In the rows, zero is written as 128.
One turn moves each row of this set onto another row. After a few examples, where does it send each row asked below?
pozo: [141 107 135 123 110 114 131 112 140  99 112 167 137 166  96 112 122]
tiga: [129 145 134 137 122 108 107 136 110  98 133 154 151 163 136  88 145]
nel: [160 129 123 126 143  93 116 142 128 113 123 153 146 133  66  83 115]
fisot: [176 135 162 122 133 144 118 144 154 112 137 147 140 116 117  84 130]
sikog: [150 140 136 124 126 100 126 167 162 137 111 173 140 153 139  92 106]
barel: [158 114 110  88 122 126 113 135 168 122 125 175 141 157 113  92 121]
Pabok: [176 133 161 111 138 141 118 132 151 122 133 154 140 119 112  91 136]
piro: [160 126 124 147 147  89 108 156 126 115 138 156 145 145  81  84 124]
Begot: [152 137 114 107 115 129 100 174 155 108 142 163 148 144 130  67 113]
gar: [127 140 136 150 122 111 107 152 109 102 145 166 150 158 126  87 133]
zamo: [165 112 122 140 139  94 120 144 142 108 125 152 140 144  69  92 115]
vel: [134 138 131 125 138 112 149 149 166 111 114 166 154 125 135  83  95]
sim: [134 142 135 101 105 115 128 119 124  86 104 143 149 145 106  87 119]
raku: [173 128 159 128 145 143 119 133 153 115 144 153 143 119 122  90 139]
dag: [146 125 131 137 127 107 142 159 175 116 114 168 144 144 139  92  98]
rotaz: [181 122 162 125 133 142 118 137 161 117 136 152 135 127 116  95 136]
zep: [154 116 121 149 155  94 122 138 133 105 138 154 150 140  77  88 122]
Lesaf: [141 142 131 111 141 100 134 141 156 144 107 181 147 147 131  98 114]
pavi: [141 131 109 113 144 128 103 147 145 120 154 177 156 150 138  79 137]
Soza: [142 137 111  83 126 136 120 139 156 103 129 163 156 127 113  70 110]
tiril: [159 131 124 142 140  96 115 159 129 101 132 147 147 131  76  75 110]
nesu: [133 112 131 148 119 115 126 120 135  82 130 151 147 167 130 100 136]
sibu: [140 150 139 123  97 112 109 152 118  88 117 142 144 154 123  79 121]
raziv: [136 138 140 101 100 116 127 126 125  94 104 156 143 142  88  91 107]
fev: [128 144 129 123 154 107 142 139 154 128 119 177 159 132 139  89 112]
tur: [146 104 107 121 133 135 123 137 174  98 148 169 152 150 130  87 121]
Natum: [130 108 132 155 126 115 126 124 130  93 140 169 145 166 119 106 134]
fefi: [144 117 133 115 107 110 123 111 137  97 105 154 138 172 111 108 133]
Tozag: [133 155 142 122 100 114 110 159 111  94 122 154 146 142 109  76 109]
kuvu: [179 135 163 124 139 139 110 146 148 123 141 154 139 124 121  89 140]

pavi -> tur
fisot -> kuvu
Now these:
fev -> dag
piro -> zep
nesu -> fefi
pozo -> raziv

One turn moves each row of this set onto another row. After a few examples, where does it send each row asked below?
X: [109 108 146 170 126 100 140 130 107 157 128 115  93 133 121 173 121 133
 111 164 135 100 116 153 114 124 108 101 137 128]
G: [122 129  98 123 119 122 164 141 103 153 125 112  73 145 143 155  99 136
 130 152 160 143 124 169 121 154 135 144 145 115]
D: [103  97 121 158 125  92 135 133 124 162 121 102 112 124 114 163 123 118
 153 156 117 103 100 156 109 125 123 109 131 132]
R: [102  97 133  83 155 117 133 140 114 143  93 118 106 157 126 157 125 113
 137 151 145 145  79 149 142 147 136 119 128 123]
U: [155  77 114 122 144 132 160 143 110 135 117 125 112 130 145 186 102  98
 127 141 159 154 109 109 101 144 117 130 129 125]
S: [ 96 102 137 161 137 112 141 124 117 160 108 130 116 144 135 189 124 124
 153 159 147  93 105 154  98 112 109 107 130 132]
V: [129  94 151 156 121 119 144 134 116 152 138 107  98 126 119 172 121 120
  98 159 136  94 105 147 112 130 108 110 151 122]
K: [112 103 116 147 115 107 146 130 125 157 130 113 116 115 123 150 114 111
 164 151 128  92  96 159 117 128 131 127 147 132]
F: [115  79 124 105 151 126 132 134 105 139 111 111 104 174 149 149 107 112
 116 151 135 162  80 151 144 127 124 123 119 111]
A: [126  87 106 131 134 132 145 144 105 123 115 130  98 127 147 201 112 102
 120 153 152 160 132 113 100 144 107 138 130 124]
M: [139 124 109 137 134 116 151 126 124 156 137 113  79 132 156 159 106 128
 145 150 161 136 140 168 137 145 123 150 151 138]
P: [ 93  73 113 107 144 124 123 145 105 119  95 129 111 164 146 165 120 113
 122 160 126 161  95 142 133 132 120 128 117 118]
Q: [ 92 103 151 146 139 130 135 112 118 152 113 128 114 154 147 175 120 123
 142 158 154  90  86 161 110 110 108 119 143 128]
E: [113 123  98 127 126 116 148 139  97 130 107 128  84 141 153 163 100 112
 137 170 131 157 140 162 149 144 128 146 138 124]
H: [132 130 103 126 134 119 159 132  91 150 121 133  90 144 167 149  88 114
 142 159 155 152 127 153 146 136 125 144 146 132]
Z: [145  65 122 130 151 126 141 141 130 132 136 131 111 129 149 180 129 125
 119 140 171 133 104 114  97 140 109 126 132 137]
T: [117  79 134 105 157 116 129 136 131 140 109 122 109 170 143 147 128 127
 133 153 139 132  89 174 158 132 130 121 123 125]
N: [140  99 104 115 150 128 151 149 112 136 129 128 109 135 158 192 131 111
 114 167 170 138  96 113  88 139 115 120 141 125]

Q -> K
A -> P
F -> H
Now these:
G -> N
D -> X
Z -> T

One turn moves each row of this set onto another row. After a few examples, where does it send each row asked below?
sud: [135 137 151 118 143 129 110 128 106  92 129 142  76 124 105]
sor: [151 138 148 144 138 161 115 122 116  94 137 152 123 160  83]
Sinu: [147 125 100 120 135 140 114 120 149 132 133 125 102 142 103]
nafab: [130 138 119 122 145 139 108 135 135  93 137 148  72 182 122]
repen: [138 127 123 132 147 143 107 160 115 100  94 139 114 129  92]
Gab: [110 124 107 142 162 155 133 132 124  85 128 149 116 163 103]
zalu: [134 147 121 136 120 162  89 112 102  82  95 116  95 134 115]
purig: [115 127 106 114 142 161 141 125 140  79 124 149  89 171 113]
ves: [133 134 108 111 161 157  96 145 138 119 102 131 117 145 126]
Nizek: [135 134 102 127 168 144 112 117 133  88 138 139 113 179 116]
peros: [120 117 139 139 110 146 110 126  97 108 141 132  95 145 120]
falef: [134 122 136 113 144 135 128 141 110 131 119 149 103 146 134]
gid: [125 145 120 100 140 116 130 114 114 107  97 126 108 157 113]
lel: [143 151 122 125 118 164  96 105 132  88  93 144 113 120 114]
Rut: [156 139 134 124 131 181  97 110 102  88 111 138 112 132 131]
Nusod: [145 128 124 119 134 198 111 123 139 115 107 127  99 160 121]
Dola: [109 145 143 130 140 155 108 139 134 111 132 121 107 143  81]
kof: [125 112 109 132 141 169 113 136 117 100 143 106  96 133 105]
kupak: [118 132 116 129 137 153 143 141 144  90 115 155  81 171 109]
Sumem: [148 132 115 135 113 146 112 102  97  89 101 138 113 122 119]
dat: [143 136 116 140 164 139 110 127 123  98 147 146 106 181 106]
vuz: [145 134 130 143 122 142 153 123 125  93  89 137 101 165 103]
rofav: [140 155 125 123 116 162 100 102 133  89  93 144 116 124 112]
gusa: [136 139 132 133 135 152 106 136 144 111  96 160  74 153 133]
Negi: [156 141 136 122 131 178  99 107 100  84 108 139 112 132 127]
nen: [156 146 137 114 129 150 122  89 145 110 126 136 121 157 112]
kav: [140 137 143 106 143 163 143 127 115 106 114 105  94 172 107]
zelum: [132 148 121 135 120 161  90 115 102  86  90 115  97 139 118]
vevez: [153 129 112 144 135 152  85 118 119 109 138 130  74 164 104]
Sen: [132 129 113 147 156 152 144 132 131  94 126 152 114 170  92]
biv: [160 122 123 117 136 168 125 138 141  83 115 116  79 130 106]
vosir: [145 132 116 138 111 147 114  99  97  91 109 138 113 121 117]
zat: [111 135 115 116 146 132 110 130 127  83 136 152  90 176 127]
Mas: [172 142 119 102 155 135 113 110 120 102 106 132 102 149  90]
zedob: [108 141 126 150 135 136 110 124 113 121  89 127 113 153 105]
fad: [125 138 148 100 136 156 137 111 122  90 144 137 107 136 101]

vuz -> sor
Rut -> zelum
Now these:
zedob -> nen
Dola -> Sinu
ves -> gid
Mas -> sud
zalu -> lel
purig -> Gab
Sen -> dat

One turn moves each row of this set onto another row. After a few examples, where does it send each row asked below?
kepok: [124 116 113 123  99 157 118 120 153 109  86 107]
Tem: [139 113  99 124 132 130 132 144 172  94 126 118]
bok: [134 108 107 132 133 136 109 143 166  92 129 133]
kaz: [124  88  99 127 128 151 100 121 153  99 124 133]
ven: [128 117 134 118 121 134 147 111 114 140 140 136]
Rulu: [129 124 144 118 121 130 148 120 120 137 141 132]
diri: [117 110  95 112 106 141 122 116 162 120 100  97]
mego: [128 126 101 118 113 127 131 138 174 111 108 100]
Dufi: [123 119 141 115 117 135 144 111 115 141 138 130]
sudet: [112  97 101 122 110 152  96 112 152 115 105 116]
rura: [129 119 141 118 123 133 146 117 117 134 144 136]
vok: [126 129 112 130 116 127 111 147 173 105 115 116]
boz: [127 116 141 116 122 137 145 112 114 137 142 134]
kago: [114 122 109 123 103 136 103 129 164 119 100 106]
Bamo: [130 125 137 120 121 129 150 118 119 139 140 134]
Tonil: [131 119 135 119 123 132 149 115 117 138 142 138]
begof: [134 131 120 128 105 145 127 140 165  99  94 109]
Zuf: [129  94 107 124 112 168 115 112 144  98  97 121]
nerun: [135  89  91 120 136 145 125 124 159  93 128 125]
bidu: [145 119 116 133 124 148 128 145 163  84 111 126]
Bobu: [127 126 137 118 117 130 149 116 119 143 136 132]
pido: [120  86  88 114 120 152 119 108 153 110 112 112]
Biz: [125 124 143 116 117 131 146 116 119 140 137 129]
Zurev: [125 121 135 117 117 133 147 111 115 144 136 131]
lole: [141  96 109 132 127 162 121 127 151  83 112 134]

Dufi -> rura
nerun -> mego
Now these:
lole -> begof
Zurev -> Tonil
kaz -> vok

One turn moves each row of this set onto another row. After a few examples, where does it send each row asked below?
zafas: [103 115 131 101 162 112 145 132 157 117 154 135 118 147 102 172 110 122
  81 158 113 123 113 125 138 173 133 137 128 139 155]
gare: [107  89 127  93 137  98 160 119 142 133 169 138 121 127 110 164 115 132
 104 123 115 131 113 157 150 181 120 119 142 168 118]
vude: [133  85 164 106 141 123 137 101 149 142 112 125 133 137 106 157 116 131
 108 125 113 111 127 175 136 106 116 148 120 132 135]
kal: [120 124 123 107 138 126 150 124 151 159 138 116 125 117  99 197 124 129
 120 141 136 116 114 132 126 172 134 155 124 152 149]
fuveg: [132 103 152  95 147 141 146 136 117 121 140 115 140 138 141 146 108 143
  78 102 112  98 115 136 120 138 141 153 155 151 121]
perer: [100  95 135  91 118 118 146 123 130 117 148 109 117 125  84 170 135 144
  96 131 110 132  89 143 116 144 103 129 128 140 114]
tavog: [123  81 107 122 137 116 132 120 169 104 152 118 121 136 124 146 128 120
 120  94 102 131 131 145 159 146 120 140 150 135 121]
Lek: [119 104 114 103 133 117 121 116 166 153 135 128 129 128  98 170 126 122
 138 171 111 112 110 111 116 165 124 133 125 153 138]
nusu: [104  98 112  95 123 130 157 128 125 118 144 115 117 118  98 153 131 141
 109 113 113 105 105 129 165 174 113 160 156 140 115]
zuzi: [160 104 132 107 157 123 131 144 158 117 125 115 128 158 116 154 117 138
 106 117  90 131 127 151 136 110 115 156 122 167 111]
koz: [124 101 129 103 126 121 128 102 153 127 166 122 121 121 115 153 117 133
 109 122 113 123 112 197 126 133 130 129 140 136 138]
rin: [135  92 134  94 121 117 116  96 177 132 123 164 135 127  99 157 117 138
 134 126 131 103 129 123 139 126 109 167 133 149 140]
ravo: [135  99 107  95 158 134 143 129 135 135 144 148 142 141 138 160 119 125
 154 119 103  89 110 138 124 152 117 141 119 156 135]
Fanir: [134  89 124 131 135 129 138 127 143 127 138  97 114 153 110 185 123 129
  98 136 118 119 115 101 130 171 121 144 134 173 142]
Mun: [134 106 118 111 156 139 131 123 171 148 159 116 124 111 128 151 125 132
  94 135 122 124 139 146 157 152 153 160 127 121 137]
vepam: [120 113 139 100 160 106 154 133 163 114 152 117 120 140  96 169 105 140
  79 148 124 131 128 125 146 174 143 155 145 150 139]
lipo: [129  88 135  97 138 132 102 111 152 131 149 156 131 137 124 155 121 136
  98 107 117 108 112 124 123 122 125 151 142 203 126]
Mapod: [110  94 151  98  99 106 133 116 142 115 121 108 114 123  95 142 113 137
  89 138 120 124 112 117 125 149 117 138 151 127 103]
nuna: [115  81 134 115 165 136 132 124 147 146 126 132 132 138 138 150 127 117
 100  88  98 107 124 139 168 120 130 150 137 156 118]
Dafa: [148  90 163  92 132 111 123 112 144 130 118 122 157 124 123 153 125 135
 122 128 112 120 120  81 140 147 124 145 149 129 131]
Gog: [141  99 123 107 139 118 129 125 154 136 139 103 129 130 108 162 118 136
 121 150 116 114 126 114 122 176 137 153 157 198 116]
tuser: [114  97 156 122 136 136 139 121 148 144 139 151 117 122 133 155 110 144
 108 141 112 102 125 127 162 145 143 168  91 165 112]
vus: [144 118 115  96 149 141 128 130 158 158 134 138 125 138 119 147 114 140
 118 134  91  98 112 156 167 118 131 151 117 129 139]
luti: [152 104 152  81 119 126 118 132 159 138 125 147 147 127  98 150 129 150
  77 122 120 140 132 130 121 126 122 165 133 150 103]
Lun: [143 109 138  81 131 108 116 117 128 112 134 145 136 131 130 149 119 124
 140 137 101 115  92  97 124 135 109 131 125 140 131]
nitu: [120  92 168 125 134 122 141 122 149 121 129 144 120 133 126 161 112 137
 109 145 111 116 131 131 138 137 126 167  82 168 108]
zeda: [116  76 131 101 123  91 159 110 155 125 156 132 118 138  97 160 112 140
 109 135 113 133 120 144 157 178 107 116 136 143 124]
votig: [158 115 147  70 133 110 125 117 131 132 144 125 138 106 127 145 109 155
 129 121 118 119 104 106 138 138 138 154 152 160 114]
tokas: [116 101 142  97 136 124 148 130 156 129 116 135 143 131 117 159 118 133
 114 117 112 111 118 115 125 124 119 142 121  83 133]
Rusip: [140  96 130 123 157 129 128 126 153 101 147 113 125 149 127 154 130 109
  89 146 108 134 139 153 115 147 117 148 113 140 138]
mukat: [136 105 122  89 122 147 112 129 136 134 126 176 141 144 122 136 131 119
  86 129 100 100 119 123 144 150 110 159 132 141 129]
Babed: [ 85 118 127  86 122 119 138 133 123 127 132 137 121 111 119 142 121 107
  98 122 116 106 103 128 132 166 126 148 155 146 106]
Lar: [134 113 163  77 144 120 120 117 115 141 135 138 163 116 137 159 128 119
 114 128 109 111 102 119 115 148 132 139 146 159 134]
sato: [121 111 149 111 112 130 138 127 152 128 133 157 148 149  87 165 118 146
 121 132  70 112 105 163 141 135 145 148 147 148 127]
tep: [120  99 141 119 122 128 137 140 160 118 133 150 146 154  95 164 122 144
 116 112  67 122 111 137 151 137 147 151 154 159 111]
Komer: [164  76 138 102 138 123 138 115 164 143 146 103 136 135 112 161 109 177
 129 123 116 121 120 123 120 125 132 133 128 152 116]

Lek -> Mapod
Mun -> koz
vepam -> gare
Now these:
tep -> tuser
nuna -> vus
kal -> perer
mukat -> rin
Lar -> Lun
ravo -> tokas

